Here are some numbered points:
[ 31  47  -8  11  13   8 -50   3] 0
[-48 -60  -1  21  34  31  36 -21] 1
[ 27  30 -24  50   5 -24  62 -18] 2
[ 13   0  -2   4   0  -9 -28 -24] 3
[-15 -20  18 -29   8  -9   0  11] 4
[ 19   2  21 -67  -1   6   2  27] 5
[-14 -13  -1   4  49 -13  -9 -29] 6
[ -3  24  18  31 -35  -3 -37  -1] 7
[ 13   7  50 -30 -13   3 -51 -21] 8
[ 15  38 -21  60   4 -12  50 -11] 9
[  5  28 -39  46  12   5   6   4] 10
[ -4  16 -31   7 -27   3  50  18] 11
[ 29 -16 -15   5 -20  17  14  22] 12
[-24 -46  23  16  -6   9 -57 -41] 13
[ 20  37  -4  35  -5 -18 -28  -7] 14
[-17   5 -23  71  77  -7  31 -59] 15
[ -7  -4 -11   0 -21  12 -29   5] 16
[ 22 -14  57 -21   1  -3 -51  10] 17
[ 41  30  -7   7   3 -35   0  13] 18
[ -9  13 -27  44  -3 -21  53  -3] 19
[  2 -10  12 -44   7  -1  14  17] 20
[ -3  20  39  -7 -10 -26 -54 -15] 21
[-10   6  19 -10  -4  31  21  37] 22
[  1 -30  -4 -26  -5 -53  30   9] 23
[-22 -36  18   7  34  -8   3 -10] 24
[  1  30 -21  29   8  45  24  15] 25
[ -5   4   2   5   8   0  -3 -24] 26
[ 10  34  -7 -22  30 -11  19  36] 27
[-13  -1 -42  11  17 -17  44 -20] 28
[-5 -4 -4 31 21 -5 48  4] 29
[  3  13  55 -36 -30 -21 -50   3] 30
[  9  80 -43  45  20  -5  70  54] 31
[-11 -21  19  -9  19  -5 -10 -10] 32
[-12  27   0  11 -24 -30 -38   7] 33
[ 24 -20  33   6   9  -4 -23   6] 34
[ 26 -32   0 -33  16  46  11   6] 35
[-11   8   2   0  -7 -16 -23   8] 36
[ 12   9 -12 -43 -17  13   9  31] 37
[ 4  9 11 -8 -3  6 22 11] 38
[  2  16  35 -22  -2  34   6  40] 39
[-12   1   2  -4 -33  -1  50 -16] 40
[-45 -17 -22  41 -10 -14   3 -28] 41
[  6 -77  17 -20  42  64 -19   9] 42
[-12 -24  23 -29  -7  -4 -14   1] 43
[-10 -34  12 -21 -19 -37 -18 -10] 44
[ 2 -2 -3 -9 10 21 14 29] 45
[-12  43 -11  26   0   4  23   9] 46
[-38 -31  -2  46   5 -12  11 -26] 47
[-36  17   8   8  -2 -10  43 -11] 48
[ 26 -40  44 -72   6 -21 -13   9] 49
[ 21   1  10  -3  -2  15 -12  -4] 50
[ -4 -26   4 -37  -7  42   4  21] 51
[  2 -33  40   9   7   1 -11   8] 52
[  9  -7  -5  -1  44  -8  15 -19] 53
[ 11  11   8   0  -2 -20   5  16] 54
[  4 -21  33  -4 -12  -6 -11  11] 55
[ 24   9  15 -31  -8  23  12  17] 56
[ 18   1  11 -12 -31  -5 -10  14] 57
[  9 -21 -38   4   5 -13  46 -16] 58
[ -1  14 -40  47  -6  -3  54 -10] 59
[-21 -29   5   1  78  45 -20 -23] 60
[-11  43   6  25 -27  -3 -30 -10] 61
[-20  23 -16   9 -15 -34  22 -31] 62
[ -3  12 -17   1 -35  -2  33  34] 63
[-23   2  -9  33  66  -3  -1 -15] 64
[-21 -16  43 -30 -40 -37 -32 -25] 65
[ -5 -23 -19  15 -21  32  -4   4] 66
[24 46 -1 -2 -5 23  2 17] 67
[ -7 -24  31 -54 -23 -28 -59   2] 68
[  0 -40  42  -4  -9  -6 -27  13] 69
[ 37   9 -18  -3 -24 -34 -31  -8] 70
[ -9   1  16 -38 -37 -20 -10  10] 71
[-16 -46  23 -33  -9  29 -37  -2] 72
[-12   1  17 -48 -25   5  -1  13] 73
[ 33  -8  -3   0   4 -23  29  26] 74
[-61   0  -9  54  42  24 -46 -33] 75
[ 51   5   9  -3  48  -1 -34  24] 76
[ 34  48 -17  39 -16  -9 -31 -15] 77
[-34 -67  -4  -9  11 -10  -6 -12] 78
[-15   4  23 -15   2  -9  20  15] 79
[  3  43  15  18   3 -27 -40   5] 80
[-11 -28  56   2   9   6 -42   9] 81
[ 35  12  11  34  -1 -23   4   5] 82
[-28 -67 -38 -28 -18  10  41  26] 83
[ 16 -32 -21  -6 -20  27  21 -15] 84
[-17  -5  27 -18 -47 -11 -23 -18] 85
[-23  -4 -24  24   7  -9  31 -10] 86
[ 38 -28  -7  -1 -24   1  27  12] 87
[ -3 -38  -7 -13  14 -35  44 -17] 88
[ 22 -31  -4 -28  24  42  10  11] 89
[-32 -21  24 -31   6   1 -37 -36] 90
[-12   4  -6  30  39   2  39  -5] 91
[ 27  14   2 -12   4  -4   6   1] 92
[ 19  27 -12 -12   0 -31  39   3] 93
[-15 -10  12  -4  34 -23  -2 -48] 94
[  0  30  14 -24 -20  20  -8  11] 95
[-49 -28  50 -57  13  -4  -9 -12] 96
[-11  36 -36  44 -25  -2  45  10] 97
[-30 -25  16   1  19  15 -22 -27] 98
[ 10  36  -8  -6 -12 -19  -7  -2] 99
[-25  -3   7  16  14  15 -26   8] 100
[-24 -56  55 -61  -3 -16 -19   7] 101
[-25  21  14 -10  17  15  15   7] 102
[ 14  27 -11 -27   2  -9  -4  -7] 103
[ -1 -17  -5 -37 -15  20 -23  13] 104
[ 14  15   3 -21 -19 -19  17 -22] 105
[-25 -26  17 -18  -2   8 -14  -2] 106
[ 29  83  11 -10 -19 -12 -19   8] 107
[ 21 -13   6 -27   2  22 -34  14] 108
[-50 -23 -23  -1  11  -3  36   0] 109
[ 36 -19  24 -13  28  39 -14   2] 110
[ 10  -4 -21  -8 -32  -1   9  11] 111
[ 27  21  41 -46 -23 -34 -32   6] 112
[-22 -49   5 -54 -25  17  42   5] 113
[  7  48 -16  10 -71  -8  44  40] 114
[ 25   4 -19  13   6   4  34  -2] 115
[-20  40  13   3   2 -18   2  -4] 116
[18 41 -7 13  8 27  8 12] 117
[-25 -34   2   9  19   5  56  -4] 118
[ 18  -1 -25  20 -39  24   8   9] 119
[ 13  53  53 -72  10 -31 -70 -13] 120
[ 11 -48  -9  19  -7 -31  32 -15] 121
[ 12  21 -62  44  31   6 -14  -3] 122
[ -3   0  22  15  -8  12 -29  -2] 123
[ -4 -71  24  -5  45  72 -34  -4] 124
[ 13   3  34   8  -8  47 -52   5] 125
[  6  14 -54  38  19  12  15  -2] 126
[ 34  37  10 -24 -13  16 -13  20] 127
[  2  17 -28  56   6   7   5   8] 128
[-18  16  15  33 -23  -4 -71 -33] 129
[ 25  24 -19  17 -18 -14 -11  14] 130
[-10   1  12  -7   4 -37 -58   6] 131
[ 19 -11 -52  51 -23  21  49   7] 132
[ 14  -1  13  -5  -6 -37 -43 -34] 133
[-36  38 -18  61 -34  25  17  10] 134
[-24  -9 -17   4  21  23  11  -1] 135
[-21  35 -13  22   7 -43   1 -36] 136
[ -2  43 -51  22   4 -20  36  19] 137
[ -7  13  11   8  -2 -11 -10 -10] 138
[-54  -2 -10   5   8 -26  -3  -4] 139
[ 14   3  -9  47   6 -10  20   7] 140
[ -3  13 -14   4  41 -24  39 -19] 141
[-24 -12 -17 -43 -24   3  62  40] 142
[ 10   4 -74  74  13 -33  68 -28] 143
[ 21  -6 -32   6   4  21   4  42] 144
[-26   4  -9 -17  19   2   0 -20] 145
[ 30 -25 -39 -13   8   9   4  27] 146
[ -4 -21 -11   5  -4 -28   8  -9] 147
[-32 -53  33  -4  32   9 -23 -43] 148
[ 28 -14  15  -7  15  28  -3  -6] 149
[  6   1  -6  22 -20  -4 -41  19] 150
[ 16 -18 -10  20  33   5   9  26] 151
[ 24 -22   9  -6  -9  22 -34   5] 152
[-35  15  -1  14  30  -2   9 -34] 153
[ 23 -17  -9 -18  -3  44  48  50] 154
[-16  45  -7  -1 -17 -19  36  -8] 155
[ 26  33 -12  17  12  13  14  36] 156
[-31  31 -13  46  16  26  15 -23] 157
[ 35 -34  -4 -26 -23   8  22  26] 158
[ 34  24 -16  51 -27  -9 -16  14] 159
[ 35  36 -24  26  -9  -8  19  -7] 160
[-23  11 -38  31  17 -38  31  -1] 161
[-18 -66  11 -40  46  26  27  13] 162
[ 23 -12  18 -15 -21  47 -16  21] 163
[ 28  21 -11   7 -19  -2 -41  -8] 164
[  8 -11 -34  -1  15 -17 -20  18] 165
[-22 -19  23   1  55 -22  -7 -59] 166
[ -3 -38   4 -16  15 -29  23  -1] 167
[  5 -11   8 -28 -40  31  -4   8] 168
[ 22 -43   5 -25   2  18  29   8] 169
[ 10 -18  32 -84 -12 -31 -12  13] 170
[-21  27   0  -8 -39  -9  15  -4] 171
[-36 -25  57 -32  -2  -9 -48   5] 172
[-13 -16 -26  29 -20 -45  61   3] 173
[-20  26  21 -23 -16  -4  13 -32] 174
[ 41  42  22 -22 -10  20 -66  18] 175
[ -3 -43  21 -10  82  43 -27 -19] 176
[ 24   1 -30  22 -11  48   5  15] 177
[  0 -24  -5  26 -18   8   1  -9] 178
[ 37 -22  52 -24   5  -3 -54  12] 179
[-40 -35  41 -24   9  -2 -32   2] 180
[ 44  -3 -20 -21   8   4 -28  -9] 181
[ -2 -13  25 -53 -30  24 -27  18] 182
[-13 -23   3   7 -35  35   2  14] 183
Which two points above are nearest to each new point? Their numbers follow each, nearest first.
[-14  -7  34 -46 -24   0  32   1] 73 20
[-17 -14 -25  32 -41 -48  49   0] 173 19
[  1  37 -11  39   2  -5  33  19] 46 140
[  7 -31 -42   6   8  35 118  67] 154 142
[-58 -33 -21   5  17 -14  52   2] 109 118
[-45  -4  18  26   4 -52 -29  -3] 139 131
[ 19  62  53 -49  19 -38 -76 -18] 120 21
[-18 -24 -14  23  39  15  -7  -2] 135 100
[-25  -6   8   1  22  10  44  -1] 118 91
[ 20  15  12   5 -28  11 -53   2] 164 150
[ -3 -12  29 -74 -32  25 -50  30] 182 104
[ 26 -28   6 -39  -1  39  27  56] 154 51
[ 21  13   7 -16 -41  14 -15  36] 57 127
[-14  -4 -34 -12  13  11  20  11] 135 45
[ 18  41  10 -29 -29 -27 -17  -9] 99 103
[ 48   5 -28   8 -23  51  -7  36] 177 144
[-18 -37  24  18   3   1 -51 -38] 13 98
[-55   8  -5  25  -2 -25  49 -18] 48 86
[ 15   7 -25  68 -16  29 -21 -13] 128 159
[  6 -17  -4   1  47   0  18 -17] 53 6
[  4   2  -5   6  11  22 -13   2] 50 100
[ 21  52 -14  32  23   4 -31   5] 0 14
[  6   7 -11  43  16 -25   9  -3] 140 82
[ 24  12   7   1 -32  55 -40 -12] 125 163
[ 38  39  33 -29 -14  20 -82  26] 175 127
[-10  23  55 -64 -16  -8 -36  21] 30 112
[-25  15  12  38 -20   5 -94 -40] 129 7
[ -3 -43 -40   4  17  46 109  68] 154 142
[19  2 12  9  3 -8  0 20] 54 92
[-16 -18 -17  -6 -22  -9  -6 -14] 147 16
[ -5 -42  18 -26  -1 -32 -14  -8] 44 43
[ 17  13  -8   3 -10  21 -20   0] 50 16
[-17 -31  31 -12  10  -9 -18 -11] 32 106
[ 20  -9 -26  -6  45  21 -32  -5] 181 165
[  4  29   6  44  27  -7 -15  -1] 14 128
[ 31  81   9   3 -20 -17 -24  12] 107 99
[ -7   9  16   0   2 -38 -68  -2] 131 21
[ 11  54  58 -72  18 -19 -65 -11] 120 112
[ 27  -1 -16  17  13  14  42  28] 115 156
[-57  -5   0  42  38  18 -47 -23] 75 100
[-23  -5 -28 -38 -22  12  48  21] 142 11
[-28 -38   9 -48 -22   9  39  14] 113 142
[ -3  22  -7 -24   6 -14   0 -20] 103 145
[-49 -30 -16  17  17 -19  45  -1] 109 118
[-22 -26 -64  63  12 -34  55 -14] 143 161
[ 28  33 -18  10 -23   1 -34  -6] 164 130
[ 11   4 -18   2  -6 -15 -24 -35] 3 26
[  7  21 -67  68   2 -47  79 -33] 143 2
[ -7   6   3  25  16 -16   5 -27] 26 138
[ -6  40 -31  52 -22  -4  48  10] 97 59
[ -9  43 -46   7   5  -8  39  27] 137 11
[-31 -19 -44  31  -5 -19  29  -9] 86 41
[ 34  30 -10  25  -3 -37  -2  18] 18 130
[-19   1   7  20   7  13  48   1] 29 48
[-33 -58   2  19  28  23  32 -12] 1 118
[  8 -21  -8  11  -6 -20  26  -9] 147 121
[  1 -30 -18  15  61 -25  -1 -35] 6 53
[ 13   8 -35  17  -8  34   2   8] 177 119
[ 38   8 -20 -52 -23 -16 -14  19] 37 103
[ -2  -9  -2 -44 -14  25 -16  11] 104 51
[-10  13 -32  68  86 -10  33 -45] 15 64
[  6 -13 -17  27  29   3  -4  17] 151 165
[ 17   4 -45  23 -15  44  19  16] 177 119
[ -4  21 -11  -5  41  -9  33 -25] 141 53
[ 22  32 -26  -1 -38  11 -20  22] 130 164
[ -8   1   4  16  17  -2  15 -29] 26 153
[  0 -15   2 -27 -18 -21 -43 -40] 133 3
[ 14  -3 -40  -3 -29   5   4  18] 111 119
[ 20   0 -39  24  -3  40  20   3] 177 25
[ -7  32 -27  -4  -6 -28 -10 -13] 99 103
[22 43 -5 -3 -3 26  4 16] 67 117
[-21 -36  11  -7  33  42 -42  -8] 98 124
[ 22   7   7  12 -12 -26  14  14] 54 82
[  3  15  32   2  -8  -8 -48 -16] 21 123
[ 54  -5 -21 -14  23  -9 -20 -16] 181 92
[-13 -42 -17  16  30   1  46   6] 118 29
[ -8  -1  30 -15  -4 -19   3  23] 79 4
[-53   1   6  38  34  25 -44 -30] 75 98
[ 18  35 -26  28   0  42  23  14] 25 117
[ 35   6  55 -43 -28  15 -38  -7] 8 30
[ -1  26 -17  13 -37  -1  54  20] 11 63
[-32   7   5   5  42   1  -1 -42] 153 6
[ 36 -21  26 -13  20  44 -18   2] 110 149
[ 33  34 -31  14 -20 -13  -1  14] 130 160
[-32  28   9  10 -38  -6  21  -1] 171 155
